In the rows, zero is written as 128.
Each row of Y is roughly a mix of the hidden directions of one of a few groups.
Y (139 x 10):
[[148 142 164 165 120 151 123  96  95 160]
 [156 142 157 167  88 109 136 128 101 157]
 [121  97 152 117 188 135  98 144 109 134]
 [137  84 131  97 168 120  90 153 118 135]
 [123 138  88 127 154 109 115 153 161  81]
 [175 109 136 169 146 123 119 105  97 155]
 [140 138  97 101 136 110 189 135 110 149]
 [150  91 107 131 129 152 156  96  98 164]
 [103 116 129 145 160 127 184 168 121 138]
 [152 104 128 128 125 149 165 115  74 157]
 [100 149 121 105 137  95 110 168 160  96]
 [ 89 124 150 165 141 148 105 121 128  79]
 [112 164 165 115 134 118  95 167 146 100]
 [115 168 152 179 129 107 151 131 101 145]
 [159  81 113 110 156 144  95 161 122 125]
 [145 113 198 149 108 118 147 141 125 131]
 [151 102 117 118 107 147 167 101  86 155]
 [135  99 134 169 147 168  99 120 146  94]
 [125 125 122  93 156 112 106 154 132  69]
 [129 129 174 114 147 127 116 139 177 167]
 [ 87 112 162 136 166 123 151 132  98 157]
 [ 91 128 120 127  95  99 141 111 105 179]
 [142 102  95 116 113 102 166 132 137 176]
 [178 122 135  97 118 117  77 118 141 112]
 [141 104 134  95 178 135  87 129  98 126]
 [134 105  93 128 158 171 125 142 156  90]
 [106 126 147 117 130 110 184 141 114 174]
 [116 151 159 113 116 140 166 115 100 177]
 [154 100  97  85 153 132 114 161 154 136]
 [148 111 115 152 116 174  82 123 125  95]
 [126 145 119 109  81 118 126 131 115  67]
 [140 125 166 147 147 160 119 126 180 156]
 [179 129 106 131 144 181 125 121 103 135]
 [139 115 128 138  88 126 143 107 139 192]
 [156  77 115 102 161 128 101 158 132 126]
 [135 174 174 142 132 161 102 144 131 109]
 [ 96 160 143  89 142 107 110 168 151 119]
 [137 140  88 133 155 132 128 145 165  77]
 [107 111  98 106 153 167 117 139 150  84]
 [109 151 169 136 157 156 132 121 171 155]
 [135  91 138 174 156 171 106 120 141 127]
 [ 88 137 145  97 161 165 126 155 153 115]
 [134 155 158 190 124 153 130 105 142 134]
 [169 106 129 156  76 112 111 126 100 128]
 [102 157 155 100 117 123 156 123 101 175]
 [128 119 128  90 160 105 118 159 131  75]
 [121 118 101 116 159 157 123 147 176  91]
 [ 85  90 120 152 154 116 168 148 119 139]
 [148 100 177 100  89 117 154 141 135 127]
 [126 153 158 156 188 108 115 110 135 139]
 [122 159 164 153 109  93 128 101  98 156]
 [ 90 134 120 114  88  91 125 157 132  91]
 [130 143 160 138 159 151  92  76 119 126]
 [126 168 125 147 107 121 184 102 151 123]
 [102 125  88  93 103 162 166 134 139 119]
 [169 153 121 119 105 138 102  76 146 115]
 [ 88 138 133 160 112 126 173 143 114 165]
 [ 87 127 110 181 138 156 162 132 121 122]
 [153  83 133 144  97 118 139 116 141 178]
 [125  86 174 115 111 112 171 139 111 136]
 [159  91  98 100 138 156  95 135 145 104]
 [104 163 131 146 132 139 130 133 190  99]
 [ 99 126 171 115 140 177 127 112 122 163]
 [115 133 169  92 129 109 161 162 110 156]
 [ 81 146 115 109 120 173 165 119 110 125]
 [121 111 107 105 171 159 122 151 168 102]
 [174 134 109 187 111 112 139 128 114 117]
 [109 143 127  78 148 126 109 147 121  76]
 [134 132 140 111 149 131  81 133 111  69]
 [116 149 152 112 117  79 140 106 114 175]
 [102 101 150  71 134 109 143 153 108 118]
 [123 151  67 163 154 130 106 114 136 123]
 [ 78 116 155 120 157 107 158 137 114 160]
 [135 107 100  98 145  91 168 149 147 102]
 [109 163 142 120 127 159 181 119 110 158]
 [148  81 112 153  97 112 127 121 156 166]
 [106 168 187 160 118 114 127 128 129 128]
 [110 181 140 150  95 126 153  90 133 128]
 [138 140 192 120 107 111 153 156 121 146]
 [164 145 120 104 104 136  79  94 130 108]
 [118 136 154 182 102  97 162 119 112 120]
 [102 149 137 132 163 131 183 153  99 126]
 [137 125 106 119 108  99 181 164 157 135]
 [123  85 124  90 140 104 116 158 135  86]
 [119 116  97 113 151 138 135 153 152  68]
 [105 138 170  98  80 122 130 140 127 161]
 [116 162  68 128 149 135  94 120 142 118]
 [ 91 130  92 109  94 138 135  81 138 112]
 [ 85 128 147 132 155  98 163 137 122 169]
 [125 119 106 121 122 157 121 164 171  81]
 [140 116  98 125 150 140 122 166 168  83]
 [ 95 133 108  86 134  99 129 134  80 106]
 [106  62 131 141 121 125 102 139 114 100]
 [112 180 140 148  97 122 157  93 143 118]
 [ 97 157 189 138 104 107 142 123 134 134]
 [126  79 116 149 139 157  86 141 124  96]
 [131 111 176  96 115 115 164 144 127 165]
 [103 152 164 117 111 147 136 108  85 165]
 [152 129 132 155 108 129 158 109 138 189]
 [160 137 101 167 161  94 123 134 145  97]
 [139 157 115 175 174 115 129 134 135  93]
 [132  76 137 114 156 123  92 165 130 149]
 [175 121 107 113 101 131  93 108 159 103]
 [ 87  98 128 161 122 122 156 169 126 155]
 [145 101 133 177 103 144 141 105 129 171]
 [162  93 105 135 105 146 157  91 109 150]
 [162 178 135  84 153 126 148 123 115 121]
 [ 88 135 100 188 134 149 148 129 130 125]
 [ 84 135 130 121 141 171 134  76 119 137]
 [126 129 200 132  94 118 148 127 124 130]
 [154 154  63 114 102 127 123 125 131 108]
 [ 92 102 135  95 140 116 107 152 108  82]
 [111 138 123 121 112  87 118 155 170  84]
 [123 167 102 159  89 114 159 137 130  97]
 [ 99 113 140 173 114 140 157 117 104 171]
 [131 152 114  72 117  83 146 121 112 144]
 [105  96 140 136 163 140  83  98 100 133]
 [131 143 152 152 118  95 125  85  91 162]
 [110 133 137  85 143 117  91 143 110  79]
 [157 138  98 100 102 118 112 134 184 123]
 [108 135  82  89 131 111 157 154 112 102]
 [183 137 113 128 147 162 140  90 125 151]
 [ 91 129 143  96 135 104 106 155 168  98]
 [103 151 164 155 112  82 161 138 138 139]
 [147 107  99 137 124 158 146  81 103 161]
 [167  96  93 108 139 159  95 130 147 113]
 [168 140 129 178 114 151 114  94 134 152]
 [106 121 110  97 157 128 145 160 138  74]
 [ 97 120 119  75  85 121 135 108 144 148]
 [ 87 135 111  79  95 124 132 145 149 103]
 [173 122 134  81 153 122 151 146 148 101]
 [101 129 141  88  76 119 139 113 112 161]
 [108  92 155 120 155 123 155 124 134 182]
 [102 133 130  80 107 140 149 156 172 138]
 [150 124 111 139 138 176 124  89  92 156]
 [118 121 168  86 109 127 149 123  97 167]
 [ 99 153 112 140 163  95 154 152 120 166]
 [153 131 130 145 176 172 136  91 111 132]
 [112 150 155 171 150 165 118  98 155 125]]
One row of each group comes first, with its name. Which group is each row after those in?
[128 152  67 136 133 151  98 100 124 110] : U
[135 120 163 128 119 109 118  91  98 181] : S
[ 77 111 149 142 102  87 119 143 156 130] : P
[109 128 166  97 112 125 152 122  94 173] : G

[164 145 106 182 132 101 131 140 135  96] : S
[122 137 154 152  89 171 132 108 167 146] : S
[105 112 132  69 131 111 105 150 120  91] : G
[142 144  62 140 113 134 109 103 142 104] : U
[147  97 104 117 128 143 167 112  86 161] : U
[165 150 123  94 116 137  81 109 122  95] : P
[107 177 141 152  88 123 146 101 144 108] : P
[128 145 122 109 126  97 181 122 127 177] : P
[ 92 167 128 102 150 129 105 140 109  85] : G
